(in the rows, 128 means zero)
Where one turn sends some rows of the set: a few examples, then the rows asked
fezen: [135 121 142 121 140  69 138 137 116 146 123 124 123 109 133 103 139 119
 126 130 128 120 150 138 139 143 133 131 127 134 125 125 126 129 149 118
 128]
Bol: [130 129 116 127 108 154 138 130 109 131 124 103 119 123 134 145 167 114
 107 108 105 145 152 140 125 124 170 107 116 132 128 117 133 106 148 147
 128]
Rad: [129 103  76 112 117 124 128 132 118 108 135 126 121 121 137 164 124 110
 112 126 130  94 136 122 141 122 153 126 148 138 116 123 146 104 138 121
 127]
demu: [130 104  76 116 115 127 149 138 120 142 121 129  96 108 138 163 127 110
 123 129 125 103 143 126 118 129 136 121 133 129  99  91 149 100 143 111
 109]
kunar: [157 119 129 141 141 184 132 134 100 139 113 109 127 121 131 136 173 119
 113 121 132 114 157 131 106 116 116 124 126 150 148 129 105 103 136 137
 127]
lapef: [108 114 138 123 115 122 149 133 106 143 103 116 115 118 129 140 133 111
 148 135 165 122 150 113  74 148 112 144 128 147 106 126  98  85 144 122
 118]
zibe: [117 114 129 134 115 116 152 141  93 146 111 115 118 121 127 142 140 110
 155 127 158 107 156 118  76 151 101 141 134 144 112 123  97  84 141 132
 119]
Nor: [151 113 138 130 142 196 132 128 107 131 107 106 119 121 137 138 166 125
 111 126 148 133 151 129 103 116 121 126 134 152 147 123 118 114 143 124
 126]
Domot: [130 107 114 133 112 164 149 121 111 134 134 107 120 111 146 143 159 107
 116 115 101 160 138 152 115 125 136 111 133 135 116 107 134 118 146 150
 115]
dobi: [150 101 131 117 122 135 130 126 122 129 126 103 115 109 146 122 106 109
 126 119 187  85 140 130 112 145 120 109 160 138 112  91 108 136 146 127
 125]
bez: [155 113 137 133 145 191 131 131 102 127 110 105 121 123 137 137 167 123
 109 123 142 128 150 130 110 116 119 126 136 153 147 127 111 110 141 129
 129]
barum: [123 105  85 108 118 125 131 131 121 105 125 126 111 122 137 163 121 112
 108 128 134 102 132 117 138 120 160 124 147 136 112 115 144 101 145 114
 123]
kuvun: [149 122 131 136 135 188 135 133 108 155 102 112 121 117 126 136 176 119
 118 127 138 116 160 132  93 117 119 128 118 147 147 121 115 105 136 130
 127]
Rog: [146 118 135 133 134 192 134 129 110 150  98 112 118 117 129 136 173 121
 118 128 145 126 157 131  91 119 123 130 122 148 146 117 119 109 138 125
 125]
Kebu: [152 106 130 123 128 131 131 130 115 125 130 104 115 110 146 118 102 108
 121 117 178  82 140 126 120 140 116 104 156 138 111  92  92 127 150 132
 120]
fadi: [145 107 129 113 115 136 126 127 128 138 119 105 115 108 142 122 109 109
 129 121 194  83 143 130 103 149 127 114 152 137 116  93 117 140 142 124
 129]
zudi: [122 105  84 110 117 128 147 136 121 128 116 130  93 112 138 162 123 113
 117 133 131 110 137 120 123 124 150 120 136 129 101  92 148  98 150 106
 110]
bivus: [151 116 128 124 129 124 131 132 117 130 130 107 117 111 143 117 105 105
 117 116 168  73 143 122 124 134 121 101 147 137 112  98  81 119 149 137
 122]
zosiz: [129 110 121 138 116 115 147 147  84 141 119 107 122 128 130 145 145 113
 156 120 157  98 160 124  87 158  98 138 140 145 116 130 101  84 138 139
 125]
Vov: [136 116 142 123 144  70 143 139 113 142 126 122 119 109 137 104 137 120
 127 129 126 122 149 139 140 142 126 130 134 133 123 119 124 132 151 120
 123]
buz: [157 115 134 138 145 189 130 132  99 132 114 105 126 123 135 137 169 122
 109 120 135 122 152 131 112 117 116 123 133 153 148 130 108 106 140 134
 128]
Lapi: [154 122 127 140 139 186 133 134 104 150 107 111 124 119 127 135 175 118
 116 122 133 113 159 132  99 117 117 127 120 148 148 126 109 103 135 134
 128]
bapen: [115 114 142 111 119 129 130 129 108 117 114  96 115 125 138 144 123 119
 133 131 178 132 149 110  98 152 127 143 132 162 109 147 105  93 143 116
 131]
gen: [137 109 126 127 119 122 127 141  86 114 129  88 123 134 140 151 133 120
 141 117 169 109 157 120 110 163 110 138 142 160 118 152 106  92 137 131
 137]
sim: [126 119 111 131  99 157 135 124 109 134 125 109 132 123 131 148 173 112
 121 108 113 138 149 150 111 128 163 116 132 131 138 116 149 122 140 152
 134]
Fifup: [144 130 123 119 115 122 126 131 126 151 120 114 123 108 130 115 114 104
 121 118 173  62 152 119 111 138 137 109 126 135 115 104  90 117 140 134
 131]
lik: [109 114 142 115 116 128 140 129 112 129 106 110 114 119 134 140 126 114
 139 136 174 132 148 109  83 149 122 143 127 153 105 136 102  90 144 117
 121]
Lomus: [139 109 139 119 137  77 137 136 115 145 125 118 121 110 140 108 141 122
 136 130 138 125 151 146 134 154 124 135 140 134 126 118 145 144 145 116
 131]
Pori: [137 109 122 135 117 118 136 146  81 126 127  95 125 131 136 151 143 116
 151 114 162  98 162 125 101 163 101 135 143 153 119 141 103  89 136 139
 133]
gozom: [131 117 115 132 114 161 148 125 110 132 130 103 114 113 145 140 157 109
 109 113  99 159 142 146 123 123 145 105 121 135 115 108 126 110 149 147
 114]
Noru: [138 108 141 121 141  76 140 138 112 143 127 119 120 110 140 108 138 122
 135 128 135 127 148 145 135 151 121 133 144 134 124 113 139 141 148 115
 128]
mit: [128 111 136 115 118 127 125 134  99 110 124  87 120 130 142 148 127 121
 134 125 177 123 155 116 109 160 122 140 137 162 112 154 107  96 140 122
 136]
Korug: [141 125 121 115 110 127 122 128 133 153 115 113 121 107 130 118 116 105
 126 121 184  66 153 123 102 145 140 114 130 136 119 101 105 125 137 130
 133]
kotom: [142 116 126 112 109 134 123 126 133 149 115 110 119 108 135 121 113 106
 129 121 192  76 151 128  99 148 136 116 139 136 118  95 117 135 139 127
 133]
Vum: [136 115 138 117 135  75 132 135 119 149 123 118 124 110 137 110 143 120
 133 130 139 121 154 147 133 153 131 137 134 135 128 122 145 143 141 115
 135]
lepos: [120 108  87 106 120 127 140 135 122 113 119 128  99 118 137 162 121 116
 111 130 136 110 136 118 131 119 160 121 143 131 107 101 146  99 150 107
 116]
Modog: [137 110 141 124 144  73 144 139 111 142 126 119 119 109 141 106 137 119
 132 128 129 125 147 141 138 144 121 130 141 133 123 115 131 136 152 117
 124]
defoz: [148 125 124 122 123 121 128 132 120 141 126 110 121 111 136 116 108 103
 118 114 167  66 149 120 118 135 129 105 133 136 113 103  84 113 145 137
 125]
lobom: [131 125 117 128 112 156 144 129 110 130 126 102 115 117 140 141 161 113
 105 110 100 153 147 142 125 123 157 105 116 132 119 113 124 105 151 146
 119]
Notog: [132 123 139 120 137  70 134 135 119 149 123 122 124 109 132 104 140 118
 127 131 132 117 154 138 138 144 137 135 125 136 127 126 133 133 146 117
 133]
zimur: [128 103 113 134 106 165 145 121 111 135 131 110 128 113 141 146 163 109
 122 115 107 152 139 154 109 126 139 116 139 134 124 107 143 124 142 152
 120]
feri: [134 120 138 116 135  72 133 135 120 150 123 120 126 109 133 107 142 120
 130 131 137 118 154 140 134 150 137 136 128 135 129 124 142 139 143 118
 136]
bor: [133 100  67 119 114 125 129 133 116 121 138 125 122 116 138 166 127 105
 116 124 124  86 140 129 137 128 141 126 143 139 113 121 149 107 132 127
 127]
Zote: [137  99  63 122 112 126 138 137 116 134 136 126 118 109 137 165 130 103
 122 126 119  87 143 133 129 133 130 127 138 136 109 112 150 105 131 127
 121]
Roso: [148 116 138 129 138 194 134 128 111 141  99 109 116 119 132 137 171 125
 115 129 150 132 153 131  94 119 124 129 129 148 146 119 121 114 141 122
 126]
busun: [135 100  68 120 112 127 146 139 116 144 127 129 107 107 138 164 130 105
 126 129 122  93 143 132 122 133 129 123 134 131 103 100 152 103 137 118
 114]
Kov: [128 126 113 127 103 154 134 128 110 133 122 104 127 127 129 146 173 114
 112 108 110 138 152 146 118 127 172 112 122 129 135 117 141 115 144 151
 133]
Zovus: [127 107 111 134 101 162 140 122 112 134 130 110 132 120 134 146 171 108
 123 112 111 143 143 153 108 129 150 118 139 131 132 110 150 126 140 153
 127]

mit turns into lapef
Fifup turns into Kebu
And these:
lepos turns into busun
kuvun turns into buz
Domot turns into sim
feri turns into Vov

Where one turn sends some rows of the set: a few examples, then the rows asked
nug: [152 112 108 136 104 108 139 146 118 139 125 177 141 136 125 143 136 114
 147 136 136 114 153 114 116 116 131 127 136 172 116 156 136 146 164 103
 137 135 125 127 115 128 150 139 117]
pubi: [158 125 101 100 122 113 108 117  99 105 151 119 160 138 124 116 101 124
 110 148  99 108 123 134 152 107 107 113 150 154 105 168 134 129 129 135
 157 152 140 152 149 104 134 157 116]
koge: [145  99 143  88 146 104 117 153 112 166 115 168 150 127 125 118 118 114
 122 141 104 121  94  96  94 120 135 117 140 144 114 140 130 108 120 110
 141 151 132 128 127 115 134 142 134]
gat: [165 100 122 106 113 122 141 150  91 126 128 150 168 125  88 131 119 103
 147 154 116 114 117 105 121  86 158 114 119 142 120 134 102 153 140 109
 136 121 109 121 137 134 136 164 115]
seru: [157 118 139 143 120 121 125 139  87 133 155 156 115 103 134 147 107 130
 143 121 135 123 134 121  97 104 130 118 123 136 114 161 124 167 157 148
 147 130 102 152 128 142 160 144 119]
nepuv: [157 123 118 100 129 121 104  98 111 103 142 116 145 139 123 123 100 131
 113 153 101 114 135 135 153  94 103 102 138 156 104 165 120 132 137 125
 163 149 132 140 144 100 122 155 118]
Nutuf: [164 119 150 127 114 129 101 139 128 140 124 153 117 122 139 124  83 122
 147 121 142 141 112 146 123 109 121 159 152 116 110 158 105 140 138 110
 141 141 109 142 122 128 131 143  87]
kirun: [156 123 128 132  91 136 137 143 125 115 109 150 120 115 135 130  83 140
 146 131 136 135 126 154 111  84 136 127 114 136  98 172 122 161 141 105
 154 143 128 123 124 124 145 150 130]
bof: [160 105 123  99 130 124 153 116 103 154 137 157 177 145 117 135 124 105
 132 146 124 102 116 131  99 122 139 131 145 143 107 101 122 115 128 115
 149 143 126 139 126 133 139 147 134]
pez: [134 108 165  93 131 116 113 150 122 150 118 154 132 124 107 115 113 132
 131 131 126 142  73 122 104 110 125 110 123 144 102 158 100 109 117 131
 145 145 120 124 138 117 138 137 121]
kaza: [152 131 114 114 112 124 112 111 102 115 133 126 154 109 130  93 105 159
 128 147 100 117 151  97 128 106 109 109 144 146 105 154 116 154 133 114
 155 157 132 127 141  99 111 131 122]
satar: [132 112 103 117 123 117 109 120 104 107 153 124 162 129 105 106 127 139
 117 148 109  99 120 123 153  90 117 101 141 155 106 166 112 141 140 147
 153 141 127 131 153 115 125 157 102]
fem: [132 116 111 108 126 119 103 102 114 116 152 120 146 134  98 116 134 146
 118 150 110 109 130 114 143  92 103  94 129 159 106 157 104 135 141 130
 165 143 122 129 146 113 119 148 111]
Maf: [172 141 123 106 118 110 113 103 111 111 130 126 141 129 128 107 107 145
 125 146 103 122 151 110 157 117  98 109 153 162 103 152 129 140 133 129
 155 148 128 138 145  95 129 138 116]
rine: [165 114 142  87 126 123 145 107 116 148 129 138 162 129 104 119 115 126
 145 133 141 136  84 146 112 119 128 132 128 136  99 108  90 127 116 128
 164 131 115 139 125 125 141 133 118]
dez: [145 125  91 121 108 118 113 125 105 118 138 124 157 115 133  84  99 168
 123 135 109 117 126 113 127 100 110 120 144 140 110 168 124 158 131 118
 154 155 141 133 135 100 119 135 120]
tado: [128 116  88 130 104 109 108 114 105 130 146 131 150 142 115 100 127 154
 110 133 114 111 131 104 128 102 103 106 149 155 121 173 124 135 149 132
 153 146 130 138 139 118 135 142 118]
rezem: [131 100 154 101 128 118 108 145 131 133 131 169 122 124 144 146  91 129
 134 132 140 138  96 148 117 109 123 113 122 145  96 181 117 117 136 124
 140 158 130 123 127  98 137 141 107]
repad: [164 112 150 122 140 114 117 133  95 136 131 143 138 106 132 122  95 128
 139 115 135 138 118 139 102 107 131 131 123 139 117 174 119 166 160 135
 143 117 111 168 103 127 144 116 122]
labab: [161 119 151 105 138 118  93 143 137 145 114 137 134 135 112 117 112 112
 141 128 134 133  90 157 126 118 124 158 140 124 101 132 118 124 130 116
 147 134 108 159 123 125 130 141  97]
Mapu: [157 105 131 110 117 128 136  99 130 136 124 147 137 132 145 133  85 139
 142 120 154 142 101 172 109 109 129 132 127 128 100 141 108 137 135 122
 166 145 125 139 111 113 144 128 118]
Baga: [178 129 134  94 121 108 132 136 122 143 113 141 124 105 105 121 122 116
 149 122 132 154 102 133 129 112 113 134 130 158  96 160  98 149 125 120
 183 119 128 138 121 130 157 133 108]
zakuv: [140 109 121 125 122 114 111 146 123 157 147 166 149 113 127 134 130 107
 131 149 127  99 121 108 118 104 141 151 139 121 115 117 119 138 141  99
 126 135 110 125 129 148 126 174 105]
kelo: [176 131 130 108 150 108 141 148  91 146 148 148 144 130 112 135 117 117
 126 147 108 110  96 133 111  99 113 135 116 156 120 127 136 160 141 114
 132 118 109 154 115 133 142 168 148]
gibi: [168 144 105 105 112 105 115 123 105 116 138 123 148 122 121  93 111 153
 128 137 107 126 125 111 154 122  98 121 153 155 100 155 127 146 121 138
 153 147 132 142 151  99 138 140 110]
pulek: [173 133 149 107 152 110 131 144 102 139 118 134 148 127 106 116 110 138
 133 127 124 129  98 145 115 105 127 135 113 147 113 139 136 160 148 133
 127 111 100 164 109 121 141 128 136]
gid: [161 100 128 142 107 117 146 100 124 143 133 179 125 135 155 136 110 129
 149 122 153 131 132 138 121 116 127 123 150 150 115 132 104 149 150 130
 153 140 118 118 120 126 154 143 105]
pezep: [153 101 139 104 135 107 127 160 114 141 121 179 144 116 143 132 101 130
 134 150 110 112 114  94 119 107 154 109 133 134 110 130 134 136 126 117
 118 154 120 101 142 101 132 163 122]
Zif: [157 120 122 128 146 118 136 156  93 136 169 163 131 105 129 158 125 122
 138 144 119  95 124 126 103  98 126 127 117 149 105 135 135 173 147 130
 146 131 113 142 125 137 144 166 126]
Nuluf: [169 116 114  79 134 119 129 143 111 137 110 128 157 137  95 152 112 107
 126 137 117 119 117 141 105 109 151 129 125 133  99 146 150 117 133 117
 170 137 127 158 125 125 150 138 132]
fefet: [130 121 101 116 109 120 105 104 104 128 145 123 150 136 113 108 124 154
 114 142 106 111 145  97 113 104 104 101 137 151 117 158 119 130 144 116
 162 156 128 136 139 114 122 133 129]
kave: [150 113 136 107 131 117 100 143 125 152 129 140 149 139 106 122 122 100
 125 148 118 113  90 134 115 106 138 150 130 118 113 110 125 122 129 103
 135 133 106 150 131 143 130 171 119]
lodu: [148 122 131 143 103 124 110 145 126 149 138 170 122 117 144 143 104 129
 138 130 143 117 140 121 116 109 131 154 152 114 110 140 126 140 147 112
 124 145 105 123 130 140 136 156  93]
rifev: [158  95 126 136 119 133 158 120 106 133 138 175 158 130 142 133 110 119
 144 147 131  98 133 128 112  99 154 117 145 137 111 107 107 149 140 122
 140 144 118 109 134 131 133 164 119]
Vigot: [155 103 146 113 116  98 120 142 120 140 136 189 117 125 153 147  97 120
 140 140 131 138 114 106 135 118 122 111 137 156 115 160 120 130 136 123
 121 150 118 106 135 101 151 162 103]

bof turns into rine
seru turns into Zif
Baga turns into kirun
And these:
kaza turns into fefet
Vigot turns into pezep
kave turns into labab
pubi turns into gibi

